Turns, then the turns between two rows, first turn first; the first pair answered:
raf:
[-11   6   1  -6 -10  10 -10   2   5  -2  -4   8   3   5  16  -3  -9  -6
   6   5   1  -9  -3   4   3   6   8  -1   6 -12   0  -5  -9   9   3  14
   1] => [ -6   1   5 -13 -10  10  -2   2   8  -3  -2  10  -4  -2  14  -2 -10  -6
   7   6   4 -10  -4   4   6   6  14  -9  -1 -11   0   1  -7   9   0  10
   4]
[ -4   4 -18  38  -3  -3 -21  -4   0 -13  -1  -4  15   7   9  -1   7   9
 -11 -14 -12   0  -1  -3  -6   2   6  10  -6  -6  -2  -3  12  -5  25 -10
   4] => [  2   3 -11  17  -5  -4   5  -9  17 -22   0  -3  11  -5  -3   1   4  11
  -9  -8 -10   2   1  -7  -1  -6  31  -8 -30  -9 -15  16  16  -1  11 -14
  10]
[ 10  -8  13   9  15  10  16 -12   2   2   7  -6   6  -5 -18  -4   9  -3
   2   8   6 -11  18 -12 -11  12  -1  13 -12  20 -16  17  -3 -22  -5   4
   3] => [ 12  -7  13  14  18   9  12 -11  -2   1  10  -7  10  -1 -15  -4   7  -5
   5   5   6 -14  15  -8 -16  12 -12  17  -2  22 -10  13  -2 -20   0  11
  -2]
[ 12  -9   7  11  17  -4  14  13  12   0  -4   9   7   4 -10   3   3   1
  10  -7 -15  24 -24  16 -10  -7  18  -3 -13 -15  -5   8   9 -16   9  -8
   2] => [ 18 -11  12  15  28  -9  19  10   3   5   3   3  13   6  -9   5   1   5
   5  -7 -12  24 -27  21  -9  -3   6  -4   2 -14   8   2   9 -17   5   4
   3]
tapo:
[ -1   7   2  -2  -5  -1  12  -6 -18 -13   1 -15  -3  -9 -14   3   8   2
 -15   7   0  15  -7 -18   8  -3  16 -12  -2  -3  -4  11   4   3  -1 -14
   2] => [ -4  10  -5   1 -14  -3   8  -8 -17 -11  -4 -19  -4 -12  -9  -1  11   0
 -14   7   0  10  -4 -22   7   2  18  -6   0  -5 -11   9   7   0  -2 -16
   2]
[  7   5  -9   9   5 -14   5 -11  -1   6  -2  -7   4  -5  -9   5   2   7
 -13   2  -5   5   5   5 -14   2  -6   2  -7   6  13   0  13  -8  -9  -5
  -3] => [  6   5 -12   7   1 -14   3 -11   4   2  -4  -4   2  -4  -7   2   7   7
  -9   1  -5   8   6   4 -15   1  -5   7 -13   7   9   2  14  -8  -7 -11
  -2]
[  6  15  -8  -2  17   9  23 -10 -19   8   8  -5  15  -1   6   1 -17   8
  -6   4   8  -8  -1  21  -3  -5   1   4  19  -9  23   0   6   4 -27  22
   7] => [  3  10  -3   6  18  -5  13  -1  -8 -14  11  19  17  10  -2   6  -5   9
   0   4  16  15 -10  27 -10 -20  15   1 -10 -13  17  26  15   0   3  -5
  -3]
[  6   9  -9   7 -10  -6   3   0   6  19  -3 -15   5  -6   4  -3   1  13
  -4  -2 -10  -8  22  -1  -7   6 -20   7  10   9   4  -8   2   0 -11   0
   4] => [ 13   0   9   6  11 -11  13  -1  -7  12  10  -9  12  -3  -8   7  -1  16
  -7  -4  -4  -1   9  16 -11  -4 -21   1   2  13  15  -1   8   1  -2  -1
   1]
dozep:
[ -5  13 -20  17  -8  -1  -6 -12  11  11 -16 -14  -3  -1   1  -9   1 -17
  12   0   2 -15  17 -10  -5  16  -2   7  -6  -5  16  -2   1  -6  -9   4
  11] => [  1   9 -17  12  -5   2   3 -16  10  15 -11 -17  -2  -5   0 -11  -5 -13
   7   2   1 -19  21 -13  -3  13   1  11  -4  -5  12  -3   1  -7 -17   8
  11]
[-11  22  -7  13  -2  -3  -2   5  19  -3  20   4   9  10 -13  -2 -10   2
   4   5  -5   2  -2   7   7   7  16  -8   1  -5  -6   5   5   4 -15   0
   7] => [-12  20  -6  12  -1  -5  -3   5  21  -3  20   4   5  12 -13  -2 -10   3
   6   4  -5   2  -3   4   8   6  19  -3  -2  -6  -9   6   4   4  -9   0
   8]
[ -6   0   5   4  11  -4 -21  -7  -1 -30  -9   3   1   1 -35  -3  15 -17
   3  10  34  10 -35 -10  10   8 -17  -1  -1  14   2   2 -10  -6  26  -8
  -2] => [  0  -3   8  -2   7  -2  -9  -6  -1 -29 -10  -2  -2  -6 -45   0  14 -12
  -2   9  28   3 -27 -23  11   6 -17  -2   0  21  -9   1 -16  -9  16  -9
   1]

(2 to 3 turns a pair)
[  2  -2  -9  17  -8   5  -8  -3  -8  12  -8 -18   1  -7  -3   2   6  10
  -2   0 -10 -13  21 -19   6   8 -16  12  15  11 -15 -25  -9 -10 -13   0
   1] => [  7  -8   7  25   8 -10  -6   3  -8 -13   3   5   5   2 -19  15  21   9
  -1  -2   4  12   2  -1  -2 -14  -4   2 -12  12 -13   2   1 -13  15 -28
 -11] | tapo tapo
[ -3   4  -1 -16 -15   6  14   1  14  -1  -5   3  -8  -4   9  -2  -9 -15
   7   2  -6  11   0   1  11   5  23  -3  -3   1 -12   6  -3   8  -9  -8
   4] => [  5  -3  10  -5  11  -7  15  -1 -11   0  12   3   2   5  -2   5  -6 -14
   2  -2   0  20 -14  23   5  -5   4  -1   6   4   6   5   0   9   7  -4
  -4] | tapo raf tapo
[  7  -9   8 -17   3   3  14  -3   5  -4   7  -2 -10  -8 -16   5   5   8
   3   9  -5   5   1 -11   2  -7   7 -11 -14   8 -20  16  -7  -4  -4 -18
   0] => [  9  -6   6 -17   0   6  16  -8   4   7   7 -14  -8 -12 -16   5  -7   8
  -2   5 -10  -7  10 -16   5  -2   2  -9  -1  13 -19   4  -9  -3 -22  -4
   8] | tapo tapo
[  1  -1   2   6   5   4  -5  -6   8 -20  12  10   8   6   7  -7   9   0
   8   0   4  11   3   4  -4   2  19  -6 -18  -3   9  11   3   2  20 -15
  -3] => [ 12   3   5 -10   3   7  25 -13  -3   2  18 -10   1  -4  -1  -8  -9   5
  -1   2  -3  -6  10   7   0  12  19 -17  -3  -2  14   2   1   6 -14   8
   4] | tapo raf tapo
[ -1  -2  16  -1   6  -1  -4   2 -20  -8  12   1  -2   4  -4   3   6   6
   2   0   2  -2   0   4   7 -13 -19  15  16   4  -3 -16 -10   1  12  11
  -4] => [ 10  -1  22 -10   7  -1  16   1 -19 -10  18  -2  -5  -3 -16   6  -3   6
   0   1   2  -1  -3   4   9 -13  -4   0   2   7  -7  -2  -2   3  -5   8
   0] | raf raf raf
[  6  -3  11  -4   7   0  15   1 -15  -4   8  -7   5 -11  -7   3  -7   3
 -13  -3  -6 -22   4   7   2   6 -23  -4  13  16   3 -16 -11   3 -23  24
   9] => [ -8   1 -10   0 -17  11  -2   3   3  -5 -12 -13  -3 -16   7 -10  -2   0
  -7  -1 -10 -25  14 -14   1  14 -14   4   8  11  -7 -14 -14   1 -26  10
  11] | tapo tapo tapo
[  2  -4  -1 -17   6   3  18   3   5   4  12  14  -7 -10  -2 -12  -3  -5
  -6  17  -3  16 -10  21  -2 -18  38 -29  -1 -19   8  35   9  -9  -6  -4
  -6] => [ -4   3 -17  -5  -3   9   1   0 -12  28   1  -9  -5  -9  19 -16 -12  -9
 -14   6 -12  -6   2  12   0   0   6 -13  42 -18  22  -2  -3  -6 -20  24
  -2] | tapo tapo raf
[ 15   2 -24  15  10 -11  14   0 -17  29  -3 -16   7   1 -14  -5   2  -1
  -5 -12   7  11  11   7 -30  -1 -21   7  14 -16  23 -23   8  -1   7  -9
   0] => [  6   1 -34  15  -1 -11  11  -2 -11  30 -14 -19   1  -2  -8  -9   3  -1
   1 -12   3   8  18  -1 -30   3 -15  10  15 -17  19 -24   6  -4   7 -11
   2] | tapo tapo tapo
[ -7  -2   8   2  -1  -2 -12  12 -28  -3 -13 -23   2  12   3  -2  26  -9
  -3  10  21  -2  -9   1   2  11 -24  14  26  -4   8 -17  -1   9  21  21
   7] => [ -6   2   1   3  -8   3 -21  14 -14  -2 -19 -19   4  11   9  -6  26 -11
   0   9  18  -2  -4  -6   0  14 -19  19  22 -10   6 -15   0   6  25  14
   6] | tapo tapo tapo
[  5   9  -8   0   5 -12  -7   3  -9 -14  13   6   7   1  12  -3  -4 -20
 -10   3  18  18 -14   3 -14  18 -17  12  -2 -14  22  -8   2   3   6  -8
   0] => [  5  13 -17   0  -1  -7  -6   2  -8  -7   3   0   1   0  22  -6 -10 -20
 -12   2  10  11  -6  -1 -12  24 -21  18   6 -11  24 -14   5   5  -2  -3
   3] | tapo tapo
[  1  -3   9 -20  -5  18   6  -6  15  -1   1   6  -5  -5  -1  -5  -3 -13
   5  17  -5  -9   3 -10   2   4  20  -3  -6   8 -14   1   2  -3   0   7
   1] => [ -9  -3   4  -6 -10  16 -14  -5  10  -2  -4   8   0   4   7  -5   3 -16
   8  12  -6  -8   8 -10  -3   4   4  10   5   4 -15  -9  -6  -3  14   8
  -4] | raf raf raf
[ -1   1 -15  -1   8  -2  -1  10  15  -7  -1   2  -7  -1   5  -9  -2  20
  -5   5   6  -2  -1  -5 -10   1  18   6 -16   8 -14   4   6 -11   5  -8
  -3] => [ -8   0 -20  12  11  -1 -14   9   7  -4   0   1  -4   4   7  -6   1  20
  -5  -1   3   0   2  -4 -14   3   4  16  -1   8  -6  -8   0 -13  11  -2
  -8] | raf raf raf
[  7 -10  10   0  -6   5   0  -4 -17   9  12 -13 -16  -7  -7   1  -6   4
  -4  -4  -4 -15   4  -3   3   6 -14   7  21  12 -12 -19 -10   4 -18  16
  10] => [ 13 -14  16  -8  -2  -1  18  -1   2  -7   9   0 -15 -10 -22   4   0   5
   4  -1   6   8  -2   6   0  -6  14  -5 -24   7 -13  17   8  -2 -15 -13
   1] | tapo tapo raf
[  1   0 -17  27   5  -2 -21  -2 -13  14  -4 -14  19   8   2  -7  13   6
 -10 -13  -7   4  -2  -5  -6  -3 -35  16  26  10  17 -18  -1  -2  13  12
  -6] => [ -8   4 -25   9 -19  16 -21 -10   9  11 -18 -17   7  -7  12 -13  11   3
  -5  -6 -18 -10  13 -30   5   8 -14   9  21  10  -6 -13  -8   0   1  11
   8] | tapo raf tapo
